In the data rows, the value 50 means zero.
Some points:
47,56,35,43,75,58,51,51,39,58,30,46,52,62,43,45,27,21,45,54,66,45,41,67,78,60,31,66,49,46,77,53
63,49,47,56,50,62,57,60,46,51,66,64,40,52,48,44,38,43,27,28,76,44,63,54,86,41,29,47,23,44,45,69
30,60,57,71,36,48,44,41,37,54,21,56,45,70,46,42,48,40,59,32,44,25,71,42,40,63,61,56,39,30,43,61
53,40,82,52,43,25,36,32,51,24,41,45,83,62,74,43,46,35,48,60,44,52,53,73,56,65,63,31,44,49,70,61
51,51,55,59,47,53,27,53,56,41,39,50,68,32,57,26,63,14,49,66,60,61,42,34,65,33,58,43,55,66,31,47
65,66,22,50,48,57,48,26,38,89,68,44,49,43,40,44,59,54,48,44,47,38,57,81,53,55,60,73,68,49,44,49
52,45,45,30,25,48,48,53,58,70,41,38,44,60,49,36,75,54,61,51,66,52,35,40,28,54,37,28,49,62,38,74
46,65,54,75,38,52,47,55,50,43,50,61,33,64,70,52,48,47,57,57,39,54,50,47,54,40,40,49,61,45,62,56
30,62,55,21,53,63,54,39,53,57,66,54,58,55,29,58,40,72,48,59,45,49,71,77,25,23,41,28,41,68,54,49
21,51,44,52,62,67,44,42,37,22,52,34,51,43,23,50,60,59,48,40,38,36,31,54,51,56,55,42,67,77,40,55
52,19,47,54,50,65,57,69,61,53,48,80,59,48,46,38,67,41,65,29,69,59,56,82,44,29,68,46,69,66,52,57
57,56,30,46,71,40,50,58,43,66,52,55,36,50,28,43,68,43,52,35,31,83,46,34,49,53,43,66,58,64,54,61
45,38,35,48,62,45,68,53,76,68,37,31,58,57,49,65,56,33,63,61,41,15,41,46,49,47,28,69,49,41,47,28
73,49,53,46,78,57,46,28,57,62,52,37,30,54,33,70,35,57,57,42,22,48,58,44,74,39,52,22,55,39,60,71
65,72,34,68,65,42,44,16,63,62,49,48,37,75,67,33,64,75,50,60,61,51,43,33,50,5,53,73,51,56,46,48
58,73,54,44,49,66,32,62,49,36,64,67,30,78,51,29,59,24,49,69,54,57,51,51,60,46,52,73,47,50,61,44
37,55,43,58,60,53,58,41,31,27,62,58,52,39,54,26,39,25,73,58,71,70,70,35,40,46,57,69,29,37,31,59
48,20,55,66,44,46,33,56,46,69,77,49,67,47,36,30,65,46,53,69,52,49,73,56,45,40,50,44,31,44,42,54
28,36,57,53,49,47,30,51,45,31,49,57,44,49,81,58,75,43,35,44,50,65,54,74,37,47,40,69,34,68,49,39
46,52,34,16,62,46,51,47,48,62,53,51,65,54,62,35,54,59,44,43,58,39,51,50,59,73,59,49,63,51,39,56
41,56,47,74,37,55,41,32,34,58,49,46,33,35,51,41,39,37,51,33,54,66,40,71,53,77,68,39,56,29,57,39
48,60,53,62,52,33,41,41,51,54,74,45,86,56,51,51,44,44,52,30,40,47,67,51,33,53,35,25,54,48,36,35
32,91,25,40,29,71,62,63,31,67,37,60,65,54,34,44,45,70,61,43,54,45,36,46,61,56,34,28,51,27,54,35
48,48,39,76,49,54,53,32,70,34,73,61,49,37,63,56,47,28,71,24,35,30,12,61,33,51,58,64,36,38,45,26
67,57,45,50,39,34,42,77,52,23,63,69,50,35,37,80,41,35,55,74,37,62,47,44,35,76,32,20,38,43,38,94
61,55,62,32,32,96,64,43,54,30,28,17,36,32,45,35,69,49,41,49,43,49,49,57,56,28,45,57,48,57,38,32
82,33,50,34,58,44,39,44,40,54,44,50,36,33,51,69,82,42,49,45,31,30,66,48,34,45,44,55,55,61,60,27
45,42,20,45,25,7,28,57,62,42,85,32,21,60,60,44,61,74,66,28,59,52,53,36,73,46,48,47,63,38,69,44
54,53,45,71,35,52,53,73,50,49,36,25,45,49,50,61,66,58,51,56,57,17,73,51,59,69,68,57,39,71,43,37
74,40,34,31,42,70,0,71,51,43,22,50,59,62,40,59,40,22,62,57,33,58,62,57,35,34,58,51,48,28,59,49
56,53,27,64,33,31,52,61,64,27,45,47,42,21,43,57,65,57,35,72,51,62,42,60,73,71,53,39,62,39,44,53
42,60,62,62,37,53,75,52,55,62,27,44,41,56,15,51,42,44,61,51,61,56,59,61,36,28,31,55,61,22,27,55
65,56,54,44,46,51,33,50,51,59,66,47,51,26,39,32,43,32,70,54,52,34,56,55,41,46,61,52,58,69,44,62
48,41,58,23,57,54,59,56,60,72,52,60,43,62,47,73,41,62,59,81,34,64,46,64,56,39,25,53,34,31,12,51
62,65,46,36,62,43,58,53,55,34,57,44,32,65,55,19,42,50,25,57,69,50,32,62,50,37,48,42,35,47,59,57
29,43,57,53,55,41,56,80,64,68,36,12,58,34,66,31,49,63,55,55,48,81,42,55,77,27,62,44,44,55,46,67
72,51,72,46,66,46,31,29,62,47,46,51,24,25,53,38,51,47,43,50,42,37,46,68,48,67,57,49,55,40,36,65
38,51,56,41,59,56,34,70,73,31,46,79,70,75,63,73,76,37,41,40,54,56,43,53,67,51,62,59,37,53,41,71
43,68,45,51,28,32,49,29,67,39,24,56,49,59,38,82,55,30,39,40,62,26,64,70,42,44,65,50,70,62,58,69
20,48,8,65,73,57,11,45,50,44,77,55,54,53,49,65,57,63,52,31,61,31,60,57,61,49,38,57,38,21,72,55
45,52,43,63,23,26,54,44,49,53,48,46,28,58,43,68,22,59,70,52,51,58,39,30,52,64,63,50,32,71,73,27
45,47,50,22,74,53,49,54,54,61,51,42,38,25,15,70,66,66,57,57,68,56,38,57,42,68,54,75,38,43,52,35
62,46,62,52,62,56,58,54,38,81,35,47,40,62,39,49,52,47,60,58,59,29,35,68,37,67,40,65,56,49,46,56
26,37,61,53,57,45,45,51,29,63,29,82,27,47,36,55,46,67,29,57,43,52,63,25,41,51,42,32,55,29,18,33
66,66,48,56,45,38,45,53,56,54,47,64,66,48,98,69,61,45,38,47,42,70,44,63,35,33,51,26,74,41,63,82
32,40,41,45,67,57,64,55,66,63,61,40,46,54,57,52,73,49,14,53,63,66,48,42,48,62,56,18,49,56,39,27
51,60,29,32,44,56,55,48,40,28,46,48,48,39,56,49,54,70,63,55,33,13,33,54,54,48,47,56,41,54,49,71
45,40,50,55,63,48,36,55,52,32,41,46,58,51,73,61,51,53,71,46,96,49,50,47,31,59,59,51,46,60,51,39
44,61,46,64,38,76,25,65,64,57,66,38,27,41,58,64,63,65,34,32,56,58,42,46,43,65,45,55,27,47,54,48
52,40,66,44,53,53,70,47,49,41,57,56,44,56,24,37,71,87,52,63,40,58,47,60,59,55,20,49,60,80,81,76
47,64,80,47,45,71,40,53,61,44,52,17,55,36,55,69,44,44,74,52,39,72,64,59,44,67,47,67,69,20,62,58
52,24,36,48,38,63,61,64,70,36,72,52,33,47,47,44,18,51,42,44,46,58,34,29,38,43,54,59,79,32,54,61
60,47,74,56,46,53,64,71,55,53,39,43,45,42,53,61,75,42,47,62,47,68,33,50,60,52,25,31,40,40,55,60
42,37,8,41,59,52,39,61,34,44,63,52,34,42,66,61,48,17,38,67,79,43,74,31,51,67,61,45,61,59,52,30
44,51,38,32,16,37,44,50,67,39,65,51,53,53,47,34,71,44,29,58,38,38,60,39,40,71,28,64,57,57,64,43
44,63,43,57,53,65,67,40,49,36,64,60,39,39,53,48,62,36,67,69,60,43,80,37,63,58,69,55,56,41,67,24
59,55,49,65,49,74,68,49,53,50,45,34,61,78,35,49,52,64,20,40,71,73,50,36,52,53,65,39,59,56,29,44
74,30,46,40,35,64,48,55,61,33,54,81,50,49,56,41,34,50,49,62,37,66,34,58,59,49,71,41,70,61,53,35
60,70,60,38,53,42,17,48,66,43,45,56,71,20,55,65,52,56,54,44,57,43,64,38,45,46,69,50,50,57,49,33
67,40,51,58,57,49,71,69,70,59,35,35,71,59,47,43,45,75,52,61,62,59,65,43,44,65,38,51,50,58,66,56
81,60,67,47,26,37,32,54,43,22,52,51,69,49,46,52,57,63,54,32,42,55,38,35,80,46,10,68,82,70,42,18
35,12,40,50,62,32,39,61,34,44,46,46,38,44,45,30,46,65,54,52,38,40,44,53,41,51,46,48,45,33,49,45
39,66,54,39,50,50,35,42,39,40,54,36,46,35,65,43,39,49,39,45,60,48,46,45,60,68,58,58,31,65,55,51
1,57,53,44,25,55,24,49,62,64,62,35,52,41,68,55,45,45,61,61,32,38,52,39,87,58,44,51,58,64,39,50
44,32,55,68,21,48,32,24,64,38,39,79,58,46,23,61,67,60,41,53,59,41,48,34,58,57,54,47,53,52,44,46
56,51,39,57,44,61,54,29,47,71,56,35,56,48,44,36,32,73,28,40,54,50,31,34,41,53,27,31,16,49,60,43
40,60,63,54,59,63,38,70,60,58,61,48,50,33,51,55,32,16,51,38,39,18,52,34,33,34,68,40,66,54,66,45
57,43,47,78,46,53,22,54,84,52,53,65,30,53,52,58,36,50,47,73,64,61,48,41,39,60,60,53,69,71,60,69
74,54,74,15,19,43,35,27,43,53,28,70,61,49,81,52,28,43,39,55,79,55,50,31,57,45,43,66,44,27,64,51
67,27,56,54,49,40,44,34,42,44,51,23,38,62,30,66,68,45,39,51,58,50,48,37,42,31,63,49,37,34,55,62
45,29,50,52,45,52,56,50,67,40,56,39,61,35,65,30,67,58,76,42,59,36,47,56,39,43,45,37,64,28,58,69
40,52,41,56,63,57,37,33,58,61,23,48,84,25,53,41,51,50,30,31,39,58,57,36,50,29,65,68,47,39,55,60
52,60,47,61,65,50,48,70,47,30,22,51,50,54,40,36,38,39,43,40,40,46,78,50,58,57,54,41,69,48,48,38
48,45,67,48,61,75,46,44,51,49,46,69,45,43,78,62,58,39,64,17,37,62,60,38,41,73,46,45,58,51,44,60
47,54,38,25,39,37,68,41,51,59,52,57,32,69,70,56,70,67,52,32,37,56,70,61,52,67,39,64,28,56,25,53
60,37,37,21,22,61,50,40,39,59,47,65,84,26,66,40,41,31,55,57,30,82,43,37,29,67,61,56,48,52,34,73
53,49,46,61,54,77,49,36,45,44,47,53,32,68,43,56,45,67,73,89,53,56,59,66,40,45,15,57,62,46,46,40
35,28,55,29,63,63,57,33,42,63,51,38,48,53,36,62,55,39,62,58,62,50,54,44,49,73,48,61,62,53,72,52
76,29,33,61,58,63,37,51,21,50,54,24,65,80,60,59,53,71,49,64,51,43,52,66,57,60,73,62,55,37,34,70
64,57,45,35,60,25,55,42,9,54,61,65,53,40,41,49,38,73,54,28,38,42,56,57,53,40,69,77,21,69,61,24
34,33,68,44,65,33,53,52,41,49,60,37,57,53,41,72,56,53,30,34,50,32,69,40,41,67,53,73,59,64,38,61
48,56,44,42,51,61,62,43,43,33,34,65,72,48,45,51,73,48,46,68,51,60,55,41,51,63,65,47,39,35,71,72
66,43,43,68,55,38,54,71,29,53,47,39,62,61,38,75,41,54,48,54,59,37,28,61,57,35,56,54,49,50,48,39
31,44,40,55,69,61,53,31,12,32,65,54,82,57,43,51,45,62,34,54,54,55,25,31,49,54,30,57,55,52,60,57
29,52,60,38,57,59,41,58,21,28,70,39,49,32,62,40,47,55,54,72,63,35,52,39,45,37,51,41,75,53,38,46
61,56,21,66,31,52,68,60,59,42,53,63,53,27,69,53,28,56,55,46,30,57,60,58,72,52,54,86,67,59,59,67
60,69,49,40,49,25,51,46,49,61,55,51,53,66,41,30,68,37,49,70,58,55,32,56,51,52,68,50,64,40,35,38
47,58,41,58,44,52,49,23,58,57,51,64,28,21,73,86,54,46,48,69,67,53,48,61,74,49,40,32,47,48,53,59
55,28,35,41,48,35,65,46,56,43,45,42,49,68,42,49,33,38,55,44,56,33,57,46,60,55,31,37,48,49,20,43
46,66,27,63,60,39,54,53,34,72,35,52,18,65,56,58,49,72,42,62,37,25,50,37,52,43,67,71,54,67,50,67
There is one direction along which these points spread out most. Where along it does each point below lie, from 0 to 99? 50 is the average, and the first point above lies past it. One standard deviation of the points above along it is 16.
74,54,74,15,19,43,35,27,43,53,28,70,61,49,81,52,28,43,39,55,79,55,50,31,57,45,43,66,44,27,64,51 ~ 25
29,52,60,38,57,59,41,58,21,28,70,39,49,32,62,40,47,55,54,72,63,35,52,39,45,37,51,41,75,53,38,46 ~ 47
45,38,35,48,62,45,68,53,76,68,37,31,58,57,49,65,56,33,63,61,41,15,41,46,49,47,28,69,49,41,47,28 ~ 70
47,58,41,58,44,52,49,23,58,57,51,64,28,21,73,86,54,46,48,69,67,53,48,61,74,49,40,32,47,48,53,59 ~ 40
60,37,37,21,22,61,50,40,39,59,47,65,84,26,66,40,41,31,55,57,30,82,43,37,29,67,61,56,48,52,34,73 ~ 17
48,48,39,76,49,54,53,32,70,34,73,61,49,37,63,56,47,28,71,24,35,30,12,61,33,51,58,64,36,38,45,26 ~ 39
65,72,34,68,65,42,44,16,63,62,49,48,37,75,67,33,64,75,50,60,61,51,43,33,50,5,53,73,51,56,46,48 ~ 71
65,56,54,44,46,51,33,50,51,59,66,47,51,26,39,32,43,32,70,54,52,34,56,55,41,46,61,52,58,69,44,62 ~ 39
28,36,57,53,49,47,30,51,45,31,49,57,44,49,81,58,75,43,35,44,50,65,54,74,37,47,40,69,34,68,49,39 ~ 36
46,66,27,63,60,39,54,53,34,72,35,52,18,65,56,58,49,72,42,62,37,25,50,37,52,43,67,71,54,67,50,67 ~ 79
52,19,47,54,50,65,57,69,61,53,48,80,59,48,46,38,67,41,65,29,69,59,56,82,44,29,68,46,69,66,52,57 ~ 35
60,69,49,40,49,25,51,46,49,61,55,51,53,66,41,30,68,37,49,70,58,55,32,56,51,52,68,50,64,40,35,38 ~ 53
72,51,72,46,66,46,31,29,62,47,46,51,24,25,53,38,51,47,43,50,42,37,46,68,48,67,57,49,55,40,36,65 ~ 40
52,24,36,48,38,63,61,64,70,36,72,52,33,47,47,44,18,51,42,44,46,58,34,29,38,43,54,59,79,32,54,61 ~ 43
